In the rows, zero is written as 128.
Rotation paths and how fast each direction turns (degrees per step)
Each turn is a multiple of 5 degrees from 10 to 175, or 0.
Each row of a path follows its step; steps can be skipped.
path 1
step 7: [128 141 127 130 130 126 131 132 124 121 132 130 126 133 124 124 123 114
 124 129 122 128 119 118 117 126 122 124 121 128 122 127 127 131 135 124
 129 123 130 127 130 116 132 125 126 129 132 123 131 122 129 132 121 124
 129 123 126 121 130 129 126 127 134 141 129 137 116 139 122 120]
step 8: [132 132 120 122 128 128 126 123 128 122 130 131 135 129 118 124 120 125
 128 127 119 128 132 125 136 128 131 127 130 130 133 122 126 123 118 132
 123 119 133 133 130 124 129 140 123 125 124 135 132 124 131 123 128 127
 126 113 129 136 127 126 124 137 135 122 115 127 127 130 114 138]
step 10: [129 125 135 128 121 129 131 130 127 125 130 113 124 139 140 126 132 123
 119 133 122 134 126 124 126 128 137 128 134 131 112 129 126 131 127 120
 124 126 124 115 138 133 134 127 123 132 128 127 131 128 123 141 125 132
 131 124 119 124 135 131 128 129 132 131 124 129 130 134 126 123]
step 15: [117 127 128 133 121 130 128 129 136 123 129 133 124 131 127 121 113 122
 131 120 116 130 125 111 139 129 131 129 122 127 128 131 125 129 126 123
 126 121 132 127 133 113 135 137 127 121 129 128 131 132 130 125 123 127
 128 122 132 135 124 133 132 128 131 123 128 133 121 124 131 135]
step 16: [135 130 123 128 135 126 129 130 124 125 121 132 123 131 133 130 132 128
 136 123 115 130 134 127 133 125 126 123 122 121 120 127 125 137 118 122
 130 119 118 139 132 132 122 127 125 125 139 123 125 115 129 128 128 127
 117 123 133 129 130 120 127 134 126 122 132 130 127 131 116 131]
step 19: [129 136 129 123 138 127 126 135 130 123 127 126 134 119 129 130 141 133
 135 123 108 133 124 126 124 128 131 124 131 127 125 133 128 125 120 121
 124 132 126 131 129 130 131 134 124 126 127 135 139 132 128 127 121 129
 135 125 119 132 136 118 126 133 128 120 127 124 118 126 128 134]
step 21: [124 125 137 128 132 126 134 133 132 131 121 127 122 130 127 121 134 123
 137 129 133 133 129 132 136 123 123 129 130 139 114 136 127 127 136 134
 129 127 118 123 132 123 132 127 125 133 121 129 121 135 122 139 137 122
 120 124 124 126 125 137 127 136 131 138 129 125 128 121 122 131]
step 24: [122 120 124 129 129 121 133 125 128 123 118 117 121 135 132 124 123 127
 135 129 118 131 139 130 137 121 127 127 131 124 129 141 124 127 141 134
 130 122 121 143 127 129 130 127 123 131 125 130 129 129 133 133 122 124
 127 131 133 123 124 130 120 132 125 125 130 125 120 132 130 119]
step 27: [132 133 132 124 125 130 133 119 129 122 129 127 125 128 136 134 133 125
 138 124 124 123 136 135 135 133 136 124 137 126 130 134 123 126 131 119
 131 126 123 137 134 126 126 119 124 124 125 133 131 119 142 132 131 120
 131 129 128 138 142 125 130 135 124 125 132 126 131 119 135 130]
Speeds:
[128 128 129 127 128 128 130 124 127 128 129 126 128 129 129 127 130 129
 129 130 131 127 130 128 128 128 126 128 128 129 125 129 126 129 127 128
 130 126 126 129 126 128 127 127 128 129 129 126 129 131 128 128 125 128
 129 128 129 127 129 129 128 129 127 125 129 129 129 129 128 127]  100
[128 127 129 128 129 126 129 125 126 128 128 126 130 125 127 126 129 126
 129 129 127 127 127 127 129 128 128 127 130 130 126 126 128 128 127 127
 126 130 127 125 129 129 128 127 129 127 127 128 128 127 130 127 131 127
 129 129 125 128 128 127 128 127 128 126 127 127 129 128 129 128]  40
[127 128 129 129 126 128 129 127 130 129 130 128 130 129 129 129 128 127
 125 128 127 128 126 129 128 130 131 126 126 128 128 129 128 127 129 127
 126 125 128 126 128 127 127 129 127 128 128 128 128 129 132 129 126 128
 128 130 131 127 129 128 128 128 128 129 128 127 129 128 129 128]  145
[130 129 126 128 127 128 127 126 129 128 129 130 129 127 128 128 126 128
 127 128 128 128 128 129 129 129 130 128 129 131 130 128 127 127 129 126
 128 130 127 127 127 130 128 125 127 129 128 130 130 128 126 130 126 128
 130 127 128 127 126 128 131 131 125 127 128 128 130 127 128 128]  80
[126 129 130 129 127 129 129 126 130 128 128 127 127 127 130 128 127 128
 129 126 128 127 129 129 130 126 126 129 129 128 129 128 126 126 128 129
 127 127 128 127 131 129 128 127 127 127 127 128 127 128 129 128 127 127
 128 129 128 128 127 129 129 126 125 129 130 130 124 125 127 128]  120
path 2
step 1: [124 124 122 120 129 126 139 132 125 140 123 129 125 124 129 127 126 124
 130 123 136 132 134 133 122 134 135 138 132 138 130 129 124 133 135 128
 124 119 124 125 121 128 139 120 132 132 129 122 140 134 134 130 136 126
 128 128 125 129 122 126 132 121 123 118 130 124 134 122 132 130]
step 6: [122 125 122 126 134 132 125 123 114 136 132 125 138 129 135 128 132 113
 126 142 130 126 121 133 123 129 124 129 127 132 127 134 129 124 137 127
 136 124 123 130 126 126 132 134 125 128 135 122 129 129 130 132 129 133
 126 126 126 122 132 124 124 124 133 145 125 128 131 119 128 129]
step 11: [123 126 126 138 135 131 135 123 127 126 134 131 141 126 120 117 138 138
 122 129 132 118 125 134 128 127 136 130 123 138 127 135 125 129 128 134
 118 130 135 129 123 133 126 125 131 128 133 135 131 133 131 124 125 131
 131 129 131 138 128 127 128 125 138 132 124 132 122 123 128 136]
step 14: [124 131 126 127 128 129 139 125 125 122 126 117 131 138 129 129 129 121
 130 129 117 136 125 119 132 124 133 116 130 130 131 133 127 124 133 126
 125 124 131 124 125 128 121 129 126 127 133 131 130 112 134 121 123 119
 126 134 135 121 130 122 128 123 140 120 135 124 127 125 130 128]
step 15: [126 122 125 130 116 134 134 124 133 122 124 131 125 135 128 134 127 133
 129 130 131 130 123 121 117 120 134 126 121 126 136 117 132 126 123 123
 137 133 120 136 127 132 129 126 131 119 125 128 119 128 133 134 133 137
 136 124 132 128 128 129 129 127 127 131 125 132 126 134 122 112]
step 20: [122 126 125 122 127 125 131 127 129 114 129 125 124 139 133 138 122 126
 121 125 130 128 129 128 126 126 131 119 132 122 130 128 126 134 129 134
 120 131 125 122 115 125 142 124 129 123 124 128 133 125 125 121 112 132
 134 128 122 133 131 133 132 122 118 121 126 129 129 131 124 130]
step 21: [138 133 123 131 128 128 131 121 121 124 128 122 133 127 125 119 125 125
 125 134 140 132 122 132 117 126 119 132 126 130 128 128 129 129 122 116
 126 129 123 143 121 119 120 135 128 126 130 118 126 129 129 132 123 134
 126 129 130 128 129 127 115 129 126 122 129 131 133 134 126 134]
step 23: [137 134 128 138 131 134 125 130 132 118 135 134 132 126 126 138 127 135
 122 141 131 119 136 127 125 122 134 130 126 135 130 130 130 125 136 145
 132 136 124 126 122 131 128 130 127 132 132 127 132 129 132 122 136 120
 128 123 131 126 133 128 137 130 131 135 124 130 133 127 128 129]
step 24: [126 132 131 122 131 119 131 130 124 139 123 128 132 127 144 132 126 136
 128 128 127 126 122 135 126 129 133 130 131 111 132 132 123 125 125 120
 129 128 128 125 127 125 120 139 129 130 136 131 132 132 132 126 132 125
 133 124 126 119 133 135 120 135 131 136 132 133 128 122 136 128]
Speeds:
[129 129 127 127 127 125 127 129 126 128 126 128 128 129 128 129 128 128
 130 129 128 129 127 129 129 127 126 128 127 128 128 127 130 130 127 126
 127 127 128 128 126 126 129 132 126 129 128 129 128 130 128 127 128 127
 127 126 124 127 129 128 129 126 128 128 129 127 129 128 130 130]  95
[124 127 130 127 131 128 129 128 128 128 126 126 128 129 127 127 128 128
 127 128 128 128 129 128 128 129 128 127 129 130 128 128 129 125 129 125
 129 128 130 127 127 129 130 127 127 128 127 127 130 128 127 130 127 127
 127 127 128 129 131 127 130 126 130 129 129 128 128 125 127 127]  135
